One vector is turned by the same rotation once a step. Each row is the vector after some number of steps, and that number follows the row.
The counts run from 0 to 769.
[ -9 -11 -11  11 -37 -15 -17  13   2  -9   2  -8 -20  15 -12  23  -6   8
  10 -29  18  -2  -4  15  28   2  -8  -7  -3  10 -25 -29  21   7   2   0
  34 -22  -6   6  34 -16 -31   4  13  23  -5  16   8  23  -6 -30  20  27
  16   4  13  35  38  13   4  12  19   1   0   4  13  -8  37   4  14   6
   3  29 -33   2  16 -20] : 757
[-17   0 -18 -18  -4 -14  10   0 -38  12  18 -32 -11 -44  20  28   1  31
   1  14  16  -5 -14  21 -23  -4 -22  24   5  -4 -11 -16 -29  11  19  23
   8 -17 -19  -1  25  16  26 -14  -5   4   5   7  -3   8  -9   4   5   0
   6  24   6  12   4  13  -2  -5  23 -34 -29   2  14 -12  -5 -13 -36   9
  -1  22  -2  22 -10 -32] : 298
[-40 -15  11  -9  25  22 -11  -6  11  -9  -3   3 -19  14  21 -14  26  15
  15  10 -24   7  -4  30  -4  24  17 -10   7  -7   7  14   9 -39  -5 -32
  26 -26   1   6  37  15  20 -19 -22   8   1   8 -15   8   8  -1  11 -10
  17  -1  15 -18 -13   3  11  27  19  -9 -29  -4  19 -12 -19 -15 -57  10
 -17   9   2  -7  -8   4] : 459
[ -4  -8 -22  12 -14  -6   7   6 -15  13  11  12  35 -40  16  11   2 -32
   6  46 -32  -1  -1  26   0  -9  -9   3  13   8  -8   1  14  11 -13 -24
   8  23  22 -26  -4  -5 -29  31 -19  23  -5 -30 -27  24 -39  -1 -30 -23
  38  15 -12  12   6  -9  30  18  21   1  -3  10   9   1 -16  10 -14   0
 -14 -27 -10   7  25 -11] : 417
[ -6   6  18   4   7  -6  12  38 -39 -22  23 -16  33  14 -54 -13  -9 -13
 -58  11  12   9  14   5 -14 -11   5   6  14 -14  -1  -7  -8   4 -20 -15
  12  31  -7  12 -39 -21  11   3  -3  21  31   2   8   2   4  -7  31  21
   6  10  15  -9  10  -4  -4  26 -16   2   0   0 -13 -30   2  -5   7  -7
 -25 -13   0  -1  -2  27] : 279
[  1  11   1 -34   5 -15  24  -2 -13 -11  -2 -24   0 -11  -7 -15   4   8
 -13  -2  24  -5  11  12 -36  10 -23  26  14   1  19  -8  -2   5  20  11
  -2 -17 -24  22   2  14  48  -7 -26   1  34   8  14  -7  12  -2  22 -37
  -9  17  14 -26  -9 -13 -10  17 -23 -24 -20  23  14 -34   2 -15 -32  16
   7   8   1  26   5  16] : 227
[ -3 -11  12  10  -3  13  36   6  -8 -18   4  -2  14 -23 -27 -19 -10   0
   9  20  -4   1  35  -2   6  16  10   9  28   7  -2   2   5  31 -32 -56
  14  -5  25   2 -14 -16  11  17 -24   7  38 -29  -3  20 -22   1   5 -27
  35  -4   5  23   6 -10  -9  12 -16   2  -7  19 -16   2 -32  -7 -20  -4
 -22  -2 -33  11  20  11] : 485
[-21 -18   9  -9  35   4  -2 -10 -30 -17   5  -6 -15  -5  -9  14  -3  13
   1   2 -17  -9 -20  50 -36  16 -10 -15  18  18  18   9  -9 -26  14   6
  -2 -42  -8  21  26  10  21   4 -26  -3   0  20 -32 -16   0  13   6 -13
   4 -24  11 -28 -17   0  -9  12   0 -21  -4 -20  -1 -34  -2 -20 -49   6
  -1  21   5  19 -16  -1] : 464
[ 24  19 -13 -10  -6  -4  18   3   7  -7 -14   1  22 -13 -23  -7   8 -20
   4 -24  44  -5  22 -14 -44  25   1 -14  27  -2   3   3   2  17   4 -17
 -34 -20  13 -10 -10   0  -6  11   0  12  30  -3  16  -3 -20   7  11 -12
 -16   7   6 -14   3 -43  -2   7 -26   6  22  28   4 -25  16  16   8   6
 -17 -36 -20   2  32 -10] : 559
[  5  17 -11  -3   1   8  26  14  18  -6 -15  10  20  12   2 -18  13 -43
  -4 -14   5  -7  17 -18   2   3   9  16  27 -27   1  -2  28 -18   1 -27
 -10  10   1   4 -11   5  12 -14 -35  17  34 -13   5  -4 -10  -5 -12 -28
 -14  22  13 -13  -3 -19  23  21 -18   7  -2  22  17 -18 -10  10  27  28
 -34 -16  24  15  30  14] : 83
[  9  -1  21 -10   3  17   1  -8  16 -14  -7 -25   3 -11   9  37  -5  37
  41 -12  21  -6   4 -23   2 -34  10  10  23   0 -42   4  15  23  -9  -7
  10 -18 -16  -2  11  -4 -32  -5  -1  14 -15 -14  -5 -29 -16   1   8   0
 -12  -8   1  31 -12 -35 -26 -23  -3  27  25  -9 -12 -20   1   8  10 -25
 -11  40 -21   1  14  -4] : 245
[ -3   7  -9   5   9  -7  -4  36 -13  18   1 -24  26 -32  10 -11  15 -28
 -25  36 -38  -1   7  27 -34 -18  -2   7   5  -1   2  19   4 -31  21   7
  20  14  -9 -12  -5   9  12   6 -34   6  13  -5   3  27  -3  -8   1  -3
  13  23  -8 -33   2   8  26  25  20 -16 -10   0  19 -41 -27  -5 -36 -10
 -18 -29 -14   9   7  -4] : 216
[-28  -7 -17  -4  26  18  -7  32  25 -26  15   8  14  18  -7 -34  40   7
  16  22  16  39   7   1  -3  30  22  -6  -5  -2   2  -1  -5  -8 -35 -21
   1  -7   3  -7 -28  26  13   0  13 -11   7  10   8 -21  -9  15  32  11
   5 -12  22 -12 -16 -13 -11  11  31   4 -24 -23  21  13 -11   3 -12   8
  -7  -8 -10 -40 -10  -4] : 124
[-20 -21   5  10  27 -27  10  -9 -12   3  23 -15  10 -19 -27  -1   5  -4
 -29  15 -19  -6  -2  32  28 -15   2   9   6   1  -4 -16  17 -23  16  14
  26  -5   5  12  13  -5  -2 -17 -17 -10 -22  -6 -28 -25  26  -8   1   7
  18 -33  -7 -22   6  25   1  47  22 -19   0   4   3 -24  -9  14   8   6
   8  18   8  18   1 -15] : 603
[-15   9 -12   8  -2   2 -12   1  16 -36  33  16  25  40 -26  -8  16 -10
  -8  -5  43  17  16  32  -5   9   6 -14 -17  -5   9  -3   7  19 -15   2
  -5   0 -23  -2 -16  -2 -11  10  26   3  -2  29  -3 -40 -17  -3  22  -2
 -27 -13  19  -4 -22 -10 -12  22 -20  11  -1   7   3 -12   3  21  19  11
  16  -7  10 -20 -22  -1] : 192
[  0  -3   8 -13   0 -17   0 -19   7  -9   0  48   6  28 -15  -4   6   6
  24  10  23   9  18  13   7  23  -4 -29 -36   5  19   6 -10  34 -35 -13
 -20  -2  -3  -2   8 -17 -15   2  21   9   5  17 -15 -25 -26   9   6   5
 -29 -15  18   7  -7  22  14   2  20   5  23 -11   5  26  10  38  50   4
  11  29   9  -8   6   7] : 265
[-17  -5 -32 -20 -11 -17  29 -34  25 -17 -17   4   5   8   9 -13  23  12
  10 -28  27 -16  14  20  -5  -7  -2  18 -18  -5  13   4  -3  26 -14  -5
 -12  10   4   8 -10  -5 -32   5   4  21  12 -13   9 -14   0 -16  11 -18
  -9  -4  -1  16  20 -15  42 -30   4  11   7  28  36  -3  10  20  30  14
 -15  17  10   0   1  31] : 99
[ 14 -15  24  17   5   7   5   0 -22 -16   9 -11  16 -43 -25   5 -23   6
  16  20 -24   2  31  -9  17   2 -11   2  42   2  -7  -9   8  29 -26 -39
  13 -18   9   1   9 -30  -2  12 -21   2   5  -8  -7  13 -22  -6  -8 -17
  30  -5   0  36  -1  -3 -27   8  -7   2   6  11 -10  -9 -21  -5 -13 -12
 -12  16 -42  18  26  -6] : 484
[-19   0 -15   5  -4   0   6   8  10 -25  -4   6  12   3  22  21  14  -2
  -5   5 -18   0 -28  27 -10   0  20   6  -5  33 -16  13   0 -17  -4 -17
  25   3  19 -21 -12  19 -48   7   6  33  -2 -31 -24   2 -35  13  -3 -16
  24   6 -13  -5  20 -34  29   9  -1  -9   5  11 -15  -6   5 -10 -33   2
  -2   4  25 -29  -1   0] : 180
[  3   0 -14 -18  -9 -22  14 -20  33 -22 -17  21   5  28 -10 -16  16   2
  13 -13  43  -4  13  14  17  16 -19   2  -8   6  22 -18   9  27 -18  22
   4 -20 -10  15   0 -23 -10   0  11   4  21  11   8  -9   5 -19  22 -19
   2 -14   3  17  21  11  17   1  17  -6   7  17  26   6  28  17  51  28
   8  46 -16  10  17   5] : 27
[-11   5 -14 -15  21  -5   8  20  -4 -13   9 -41  40   9  -6 -21   6  26
 -35  -6  34  11 -22 -16 -23  -7  -7  25   5 -15 -12 -17 -20 -18  -1  25
   8   5   0   7 -36   6  42 -15   4  -5  16   1  28 -17  17   8  44   9
  12  10 -12 -38   4  -9   4   9   7 -12 -15  16  22 -15  -6 -11   3   3
  12   0   0 -37  -4  -9] : 367
[-33   8   3  -9  14 -22   4   4   2 -34  -7  -9  33  13   2  -9   2 -12
 -16  -5  15 -15  23  25 -30  10  -3  13  13 -10  24  27  -5  -6 -14   3
 -20  12 -35  11 -23 -17  -7  22 -16  -4   2  23  -6   7   1   8  11  -5
 -26 -15   1   2   7  17   9 -18 -26   6   2   9  11 -61 -19 -10 -10  20
 -21  -1 -10  30 -14  33] : 543
[ -4 -23  -9   1  15   2  -9  -9 -43  25  -2  13   1   1  -8  13  -7   0
   2   1 -27 -15 -31  53 -14 -29 -12  -3   8  -4  -3  -9   4 -17  23   3
  15   8   2  19  48   3  11 -19 -24  30  -8  13 -30 -24  -1 -16 -15  -7
  11  18   9 -12   1 -12  25  39   9  -4 -19 -13   0 -14   3   5 -10   7
   5   8  31 -12  16   1] : 665
[ -9   7   1 -29  20 -19  24 -21  -9 -12  -2 -10   5 -17  11  -2   3  19
  -5   8  22  19  14  -7 -35  13  -8  -1 -28  23  23  20 -35   7  -5  -6
 -27  -7  13 -25 -23  19  -3   6  -1  -2  20  -9  11 -11  -8  48  24 -18
 -19 -18  -1 -46 -15 -11  11   1   3 -17  19  19 -12 -11 -14   1 -35 -20
  -6 -24   2 -10 -22 -12] : 708
[-28   1 -12 -12  33 -18  37  -6   0 -24 -14   8   4  -5  -2 -15  22 -13
   0  14   2   6  29  27  -8  32   8  -5   9  22  36  29 -11  -4   3 -14
 -25 -28  13   1  -9   7  -4   8 -29  -2  12  -8 -19   0   3  14  11 -18
 -13 -46  -1 -38  -8   1  16   2   0 -14  14  14   2 -22 -11 -12 -21  21
  -9   0  23  28   6  19] : 470
[-15 -24  18   5   5 -22  -9  30 -41  23  25 -22  21  -9  10  28   2 -21
  13  54 -10  19  16  11   0 -21  -9   7  -4   8  -9  -8   8   9   0   5
  -1  16 -25   0   3 -14  15  19 -33   6 -11  -6 -19  10  -7  -1   1  10
   4  10  18  18 -23  25 -17   2  29  -3 -19 -34  15 -26 -18  -7 -16 -14
  -8  -8 -38  24   8   3] : 210
[  9  11  15  -2  29  21  19  25 -18   1  20  13  10  -2 -22  -1 -10  -9
  -7  23   2   6  -3 -11   3   3   1  20  26  -3  -6  -9  12   3   5 -21
   3  -2 -17  10  10   8  31 -12 -29   3   8 -13 -36 -34 -38  15 -17 -24
   8  20  14 -30 -27 -20  -9  52 -26 -16  -7 -15 -25 -13 -23   0 -11   8
 -18  20  34  15  15  -8] : 728
[ -8 -17   1   7   7  -2   3  28 -43 -13  10  11  33 -17   5  33 -28 -12
  18  41 -21  -7  -1  21  -2  -4  -7  17  27  11 -16   2  -5  30 -17  -2
  -9   8  -2  -6 -10 -21 -27  39 -24   5  10 -14 -46  -4 -34   8 -30 -23
  27  11   7  29  -1  -4  -4  -3  -9   0  -5 -19   1 -16 -23 -17  -7   7
 -11   8  -5  19  20  -6] : 412
[  0   4  -5 -25  11   1  49  15  23 -28 -21 -21   5   3   1  -5  -2  25
  17 -13  26  -3  18 -37  -4  16  14  34  13  14 -18  11 -16  -7 -10  -7
 -12 -16  -7  13 -13  20  -9 -34  -1  19  26 -21  24   9   5   4  28  -5
  -7 -18  -4 -22   8 -25  -8 -21  -1  -6  -5   7  -7  -3   8 -20   4  18
  -7  27   2 -20  17   8] : 238
[ 21  -6 -29  -7  -6   5   4 -18  31   7  -7  -1  21 -35  -4 -22  19  -2
  29  -4  30   1  32 -34   9  20   1  -3   5  -9  -5  -4  20  35 -10  -6
  -5  -9  23 -24  10   7  -4 -13  17  11  19   7  32 -15 -26  -7  12 -16
 -11  -4  -5   8  -3 -16 -10  -5   4  13   4  15  24  20  -7  43  43   9
   1 -13 -35 -27  12 -26] : 565
[-27   8 -10  -5  -7 -27  24   3  25 -25 -22   8  17  16  21 -24   1 -31
  -4   5  -7 -12  32   6 -11  36  24   1   6   5  28  29   5 -22 -15 -21
  -5   2  -1   9 -16   5 -25  11 -19  10  37   9  18  42  -8  -1  19 -20
  -5 -24   0 -10  20  24  23   5  -7  -6   7  17   9 -30  -8 -26 -19  14
 -18 -17 -19   2   8  12] : 548
[ 15  18 -11  -4   9  27   0  30   3 -28  -8  20  51  -7  -6 -23   3   1
  -8   8  16   4  -5 -12  -6  10  -2  20  22 -14  13 -13  12   3 -29  -7
   2   1  -3  13 -45 -14   8  18  -1  -1  26  -1   5 -15 -34  -1  -1 -36
  22  30  -6  -6  -3 -32   2  26 -21  -5 -12  11   6 -14   6   6  -6   7
   1   7  -8 -15  29 -12] : 491
[-25 -23 -30  15   1 -15  -7 -15  19   1  29 -22  -8 -26   1   4  28  -7
  17  -6  23  19   1  19  16   8   3   0  -2  11 -24 -12  12   2  11  -8
  16 -15  14 -18  10  10 -17   2  11  -6 -20  -3  -2 -19  -8  -6   0   8
  29 -27  -8  11 -11   9  -7  12  39   4 -13  14  25  -2  -6  11  -9   3
   5 -14 -19 -14 -21 -56] : 768
[ 16 -13 -22  10   5   4  17  16 -10 -11  25 -27  11 -63 -19   0  -1   7
  24  18  15  12  18   3  -8  12 -11  27  26  27  -9 -16  13  46   8  -7
   2 -39  -3 -12   3  11   2  12  -9  -5  13  -9   2 -15 -33  -6   9 -37
  22   4  -3   9 -29 -36 -32  16  -9  -9  -9  11   1  -7   1  -2 -26  10
  12  -7 -31  13  24 -32] : 562
[-21  27  -7  -3  -6   3   4  40 -12  -6  16  -6  31   6   4 -13  14 -23
 -25  22  21   7 -14   3 -10   7  -6  31  17 -16   2 -16  15 -15   3   7
  12  11 -12  10 -32  -1  49   8 -11  -6  26  -6   8   5 -16   2   9  -5
  16  45   4 -16   0   4  -5  26  18 -16 -43  -6  23 -24   5  -4 -11  14
  -9   8 -23  -1  11 -21] : 289
[ -1   5   0  -8 -16 -18   0 -18   0 -11 -11   1  26   9   2   9  -8   6
  -2  -4  15 -28   1  22   9 -36 -16  13  -6 -15  -6  -6   8  24  -1  28
   3  28 -28  17  13 -26 -21   6  -1  18 -11  -2  -8  -1   4 -12   0   1
 -27  17  -6  26  17   9  26 -12  -5  12  10   3  14 -26   1  25  49  13
   7  48   8  22   1  17] : 746
[-21   0  -1   8   2   0  -6   9  -9 -31  37   1  18  25 -34 -14   7 -10
 -34  -5  29  13  11  50 -27  19   9  -3 -20   0   4  -2   4   5 -25 -15
  13  -8 -12  -8  -4   4 -10  17  17  26  10  12 -11 -39  -7   0  22 -18
 -13 -10  16 -13 -31 -28 -13  29 -27  -5   2   2  -5 -20  10   9 -14   7
   8  -9  24 -16 -20  10] : 191
[  8   1  -3  17  -9 -23 -17  11 -18  -8 -15 -18   9 -33   2  23 -32  -8
   9   2 -26 -20   0  23 -14   6   4  -3  29  29   3   4  12  -6  18   7
  15 -17 -12   1  21 -11 -32  23 -27  11   7  15   3  37 -22   2   3 -12
   5  -9   1  -9  20  24  -3  15 -14 -10  15  -1 -15 -36  15 -17 -28  -8
   3  -6 -41  11  19 -14] : 551
[ 18  -3 -10   5   3 -26 -16  22 -13  -4  23  10  33  -6 -24  10  -6   0
   3  52  -4   1  13  25  23 -11  -6 -16 -23  17   4  -7  -5  20 -12  22
  -1  14 -17  -6   7 -22 -33   7  15   5 -12  22  -2  -9 -15   1   7   8
 -14 -25  -8   6   6  30   5  18  19  -6  33 -30  -9  -6   5  20  53   4
  26  24 -23 -10   1 -10] : 271
[-19 -16  16  -3  16  16 -27 -10  14  10   2  -5 -23   2  22  -4  14  22
  34   1 -19   2  -4  28   7   5  -2  -2  11 -15   0   9  17 -31   8  -7
  41 -35 -20   3  41  15   6 -18 -22  -1 -24  30  -9  -5   3  -4  -6   0
   1   2  15  -3  -8  23  -1  12  38  -1 -15 -29  14 -14 -15  -8 -44  -8
  -2  15 -20  -8  -7 -14] : 458
[-30 -22  -5   7  13  24  -6 -19 -11  -8  -4  28  -1  11   5 -11   1  20
  22   4 -24 -10 -18  29   5  17  -4 -12   9   7  14  -5   1  -4 -26 -39
  32 -29  36  -4  31   1 -17   2  -8  19 -11   2 -35 -17 -20  -5  -5 -24
  33  -3  10  -4  -4 -14  11  22  21  -4 -14   0  -5  23 -11   4 -36 -13
  -2  21  14 -33   6  -8] : 257
